One vector is turned by the same rotation once a step. Each row is the vector after some number of steps, and that number follows the row.
The counts run from 0 to 626.
[139  80 128 164  95 131 174 137 194 106 116 156 100  94 148 144  84 146
 133 144 126 140 112 156  95  98  91 139  88 115 150 137 163  94 144 161
 122 102 139 109 151 133 126 160 124 118 123 122 143 185 164 135 123  83
 144 134 181 148 141 165 119 151 150  97 118 152 109 123 139 104 172 114
 124 154 136 129 137 126  76  94 153] => 345
[180 165 113 188 109 127 163 106 181 107  79 108 104 177 165 156  67 165
 129 108 128 108 132 126 133 124  95 116 118 138  84 145 111 133 137 149
  91  95  72 107 163 136 133 167 157 141 140  92 138 142 142 117 123 126
 121 124 151 129 139 171  69 132 116 132 146 130 135 107 150 122 152 135
 147 127 181 105 146 119 122 113 141] => 361
[161 115 144 165 119 120 132 158 159 136  94 127 137 111 170 114  93 130
 153 157 143 131 150 120  84 117  98 132 124 171 138 128 136  68 169 155
 138 122 109 103 163 138 182 153 178 110 134 115 165 140 137  75 117 112
 112 134 176 118 144 155 110 137 162 144 173 134 129  93 141 128 203 106
 130 144 137  88 184 115 140 100 119] => 248
[179  81 131 154 115 121 173 156 196 102 107 143  89  98 140 140 101 102
 134 142 130 131 115 137  86 121 114 119  73 111 119 136 144  99 145 151
 121 105 115 139 165 130 161 197 112 130 126 125 144 139 137 135 141 107
 158 116 175 143 106 143  87 161 116 121 150 141 108  98 160 126 175 126
 103 145 145 117 160 122 106  84 144] => 343
[187 157 128 199 100 163 142 100 184 132 108 112 116 162 149 140  89 171
 127 106 117 146 118 152 132 130  97 127 146 145  79 158 153 131 137 136
 132 134  94 123 157 114 128 149 156 114 122  77 110 163 150 143 110  74
 141 147 155 122 165 162  80 125 128 129 144 108 137 138 138  95 185 125
 164 145 161  93 131 131 112 114 142] => 133
[141 114 145 161 105 115 143  89 170 115 117 142 113 153 144 141  57 146
 133 140 130 131 148 126 131 106  94 123  99 131 161 138 137  99 146 155
 137 125 138 109 171 112 170 139 100 117 127 117 169 130 101  79 115 139
 119  88 152 130 141 148  53 130 102 130 133 177 144  48 150 104 134 124
 117  88 149 110 117 128 141 114 172] => 356
[143  92 149 176 130 144 138 106 187  85 112 124  88 141  90 157  92 116
 115 144 156 123 129 150 130 102  98 129  94 114 130 132 140 110 134 132
 169  85 161 173 147  92 166 154  74  73 112 122 174 144 149 125  76 106
 147  96 134 124 139 149 100 145 120 114 141 139 100  92 170 139 150 141
 140  96 127  90 133 140 106 100 139] => 190
[151 132 144 129 113 132 151 159 192 154 127 162 117 111 131 138 101 140
 131 132 108 178 126 167 111 143 126 125  98 130 152 127 161 109 142 115
 155 144 133 116 140 104 193 177  87 119 109 124 142 145 117 107 131  94
 150  94 178 109 154 130 114 145 107 120 132 145  92  98 145 101 196 118
 102 127 119 105 123 124 108  54 145] => 204
[152 167 134 155 108 122 182 144 191 146 109 141 109 133 142 141  72 165
 117 128 107 141 125 138  99 144  91 158 110 144 136 143 150  99 130 159
 131 108 148  90 129 139 174 146  91 127 128 123 189 154 132  92 131 152
  85  79 159 108 133 146 128 133 131 148 143 149 111 122 149  94 154 108
 113 107 129 120 128  97 111  67 153] => 440
[183 184 149 152 118 146 152 138 186 148 121 134 131 152 160 118  83 152
 153 114  98 153 149 158 122 153  97 150 124 147 118 132 118 105 146 104
 107 120 103 104 183 104 148 183 123 127 128 114 141 139 128  75 132 102
 140 134 178  97 164 138 120 138 141 134 132 127  86  85 132  93 174 104
 154 140 114 106 117  96 125  88 116] => 534
[176  89 136 187 105 147 118  81 182  85 115 126  89 141 115 129  84 117
 132 141 151 106 127 115 117 116  91 129 119 119 107 141 152  81 134 156
 173 118 151 160 165 111 158 132 112  84 124 104 168 138 125 112  94 129
 128 102 126 122 106 165  71 141 117 129 152 129 156 108 148 106 142 148
 135  84 146  84 155 141 130 124 169] => 556
[115 190 133 171 112 129 113 140 148 149  77 122 132 156 105 121  88 180
 130 150 120 153 159 161 163 116 113 102 137 126 122 125 148 130 127 135
 152 121 117  94 132  98 179 114 143 134 134 117 171 162 146 114  97  73
 126 121 158 116 173 153 102 117 117 110 123 135 126  81 153 116 192 132
 134 119 170  94 133 143  94  95 117] => 84
[184 151 130 177 112 148 122 106 166 116  91 119 126 155 151 119  84 151
 162 128 122 132 140 127 128 134 102 102 131 131  87 136 128 121 135 132
 120 137  77 119 190 111 149 153 178 135 136  91 121 126 125 117 133  82
 152 149 171 126 150 166  64 130 111 123 155 120 162  86 137  93 195 143
 149 145 172  86 155 139 132 129 125] => 315
[206 108 124 173 113 149 184 137 213 107 116 125  78 122 162 149  95 117
 135 115 122 115 108 137  83 149  89 159  97 146  98 159 139  99 137 149
 115 104 123 129 151 137 145 190  97 112 119 109 151 146 146 122 128 151
 127 106 149 112 122 146 107 146 142 143 163 114 102 142 143 118 166 124
 133 140 129 107 149 103 108  79 156] => 60
[174 136 123 209  99 149 140  90 170  86  89 120 108 166 151 133  79 161
 142 117 140 102 120 147 139  99  86 130 133 135  99 134 133 102 143 149
 119  80 102 130 169 125 107 152 170 104 133  98 137 165 157 121  95  96
 131 145 155 139 137 185  89 138 148 116 142 119 143 118 129 113 137 133
 170 132 159  95 150 130 121 122 142] => 180
[136 153 138 144 105  99 150 144 179 133  99 153 124 136 108 132  76 143
 122 151 126 131 138 129 117 112 105 130  88 103 167 106 146  92 134 147
 141 104 156 115 150 121 194 155 101 123 141 136 184 140 125  76 124 117
 119  68 168 124 134 143 102 147 106 120 126 172 113  46 153 113 147 125
  87  95 139 113 126 115 106  70 147] => 257
[137  97 152 177 121 159 117  88 169 110 120 132 113 131 108 134  98 155
 138 145 139 159 124 182 144 109 103 116 117 123 134 132 167 114 137 108
 174 136 136 155 155  76 142 135 106  76 105 102 130 171 137 137  75  65
 169 137 147 122 166 153  91 135 128  98 123 128 116 106 150 105 176 143
 160 110 133  85 125 154 107 118 149] => 418
[171 114 143 177 120 118 159 152 186 105 101 124 117 136 167 140  95 127
 140 142 136 135 139 128  94 106 107 117  95 129 117 126 101 112 167 142
 100 107  83 124 178 138 141 187 139 136 128 112 136 134 155 100 125  85
 160 140 190 144 144 150  79 162 137 122 151 148 119  55 155 135 179 115
 135 163 147 105 146 111 119 111 112] => 115
[165  81 137 140 121 134 168 124 196  85 109 143  97 124 132 137  83 101
 163 151 131 128 141 145 102 118  98 141  66 101 141 128 129  82 146 128
 123  95 143 140 195 110 150 183  88 111 121 136 160 135 120  76 129 138
 154 102 167 140 120 143  99 149 128 100 139 155  99  65 151 123 156 138
 121 118 124 107 141 122 112 101 133] => 390
[169 113 134 158  96 119 142 121 174 118 102 144 113 128 141 112  70 127
 150 142 125 119 141 101 102 117 104 130 116 118 142 135 155  75 143 188
 135 123 126 106 168 147 175 126 149 129 134 118 168 131 129 104 136 130
 103 103 168 143 108 164  70 145 123 135 147 160 167  73 154  94 162 125
  85 109 165 108 156 118 116 103 159] => 28
[134 134 136 184 106 131 151 133 186 109  99 129  98 121 109 146  91 161
 105 133 140 117 111 149 125 115  91 146 113 139 138 123 168  99 122 158
 167  85 168 138 112 129 168 138  99  75 125 125 197 186 158 115  77 124
  91  89 128 108 133 165 137 139 138 133 143 130 103 148 139 131 140 133
 143  98 137 102 146 121 102  74 156] => 192
[189 159 123 180 102 125 171 126 198  96 102 120 106 161 155 145  86 144
 132 110 121 112 120 108 106 120  89 135 121 108 117 129 112 105 147 163
  97  93  99 120 166 139 133 173 140 139 142  98 148 145 163 123 139 107
 129 116 166 155 120 158  65 157 118 134 140 141 128  80 159 111 139 120
 127 139 152 115 138  95 101  99 135] => 261
[150 150 110 130 110 103 145 130 180 120  85 151 106 152 122 141  64 148
 145 136 124 127 146 121 134 131 119 109  84  98 129 133 142 119 127 145
 126 107 106  95 181 118 188 173 114 148 127 123 165 134  99  90 139 140
 133  79 155 121 136 154  79 122  86 111 141 159 135  52 141 117 168 147
  94 105 170 106 139 137 109  80 145] => 76
[154 128 145 150 114 115 134 153 168 157 108 145 134 123 148 125  94 152
 134 148 118 177 143 148 106 118 124 107 103 133 153 131 147 112 161 123
 143 158 102 106 163 109 186 165 141 149 123 107 130 138 111 107 132  79
 153 122 181 124 164 137  75 141 105 128 140 152 131  60 141 108 213 118
 110 145 145 103 133 130 127  77 133] => 350
[184 120 145 181 120 155 111 112 174 119 106 121 115 150 134 126 118 130
 137 131 140 139 130 145 130 122 116  97 128 135  84 141 131 117 146 116
 164 154  90 158 171  94 162 155 143 104 114  94 115 132 131 138 106  66
 173 141 156 124 147 152  57 142 109 119 157 108 147  87 146 124 207 148
 145 142 148  69 152 149 129 117 136] => 416
[167 113 145 160 122 161 152 108 187 144 123 133  99 114 144 138  81 144
 135 130 125 136 137 146  94 140  81 160 106 171 129 158 173  74 140 152
 170 136 165 122 144 117 171 129  89  75 119 116 173 154 127  88  99 159
  94  88 140  89 132 148 122 123 146 149 149 130 126 151 142 100 174 118
 143 100 116  92 145 112 133  95 155] => 521
[163 109 133 181 112 126 179 123 201 104 113 130  98 126 155 157  70 154
 119 128 133 108 120 143  96 110  70 166  97 152 130 134 126  88 143 159
 116  74 154 117 146 143 132 162  97  95 136 118 180 162 160  89 111 140
  99 104 159 121 126 154 126 149 161 137 137 144  95 118 153 122 134 101
 133 128 121 125 139 101 110  96 152] => 574
[165 134 155 197 131 165 144 120 186 131 117 100 115 142 135 148 102 154
 110 131 134 143 125 179 117 116  85 152 131 167 105 136 132 132 142 114
 145 111 133 144 133 101 131 142 102  78 117 105 152 167 183 136  82  72
 138 140 160 110 170 152 112 146 157 132 131 110  85 137 159 130 183 118
 184 137 113  97 129 118 104 102 126] => 52
[159 154 169 171 118 137 120 116 150 137 120 111 131 161 139 115  71 134
 126 146 121 143 158 114 122 124  96 138 148 131 152 121 126  95 152 159
 151 140 135 129 166 115 179 110 126 118 146 106 180 119 138  84 113  97
 118 117 169 124 139 145  60 146 131 139 137 158 135  35 171  94 157 107
 134 100 130  89 121  99 135 125 148] => 402
[155 120 124 154 125 121 169 188 176 125  74 119 104 124 153 140  97 111
 146 152 133 139 134 121  98 121 123 117  83 144 108 144 121 115 149 155
 112 116  92 103 152 135 183 176 113 143 133 119 160 126 152 116 137 106
 150 112 163 124 139 147  99 147 124 130 165 140 102  89 159 153 206 125
 113 150 157 115 174 122  97  83 108] => 296
[156 106 104 180 112 145 160 118 199  93  95 142  87 124 137 160  88 161
 139 123 142 107 109 175 114 114  94 142  89 140 111 135 145 113 125 125
 128  72 128 128 140 119 116 190 121  88 111 112 143 185 146 116  86 119
 132 114 141 112 144 163 134 145 137 104 139 119  95 156 122 145 150 140
 155 145 140 107 154 137 100  78 141] => 426
[143  96 135 188  90 132 171 128 181 124 113 144 112 105 169 134  76 166
 123 146 119 144 117 155  98 104  80 148 111 138 160 137 155  84 150 171
 115 109 141  98 148 151 122 140 147 115 124 112 153 191 157 116 109  77
 110 142 184 139 147 160 122 144 167 128 130 150 121 125 137  92 170  95
 128 146 140 122 143 113  91 102 156] => 346
[187 129 133 166  85 146 171 100 195 109 133 146 102 143 152 123  66 149
 134 114 102 121 126 127 103 130  76 167 124 116 146 132 146  87 139 178
 121 113 158 119 169 135 130 139 119 105 136 118 169 157 139 107 138 127
 106 101 164 141 115 155 101 151 142 125 125 144 134 105 151  68 121 106
 130 108 129 109 118  95 103 113 171] => 26
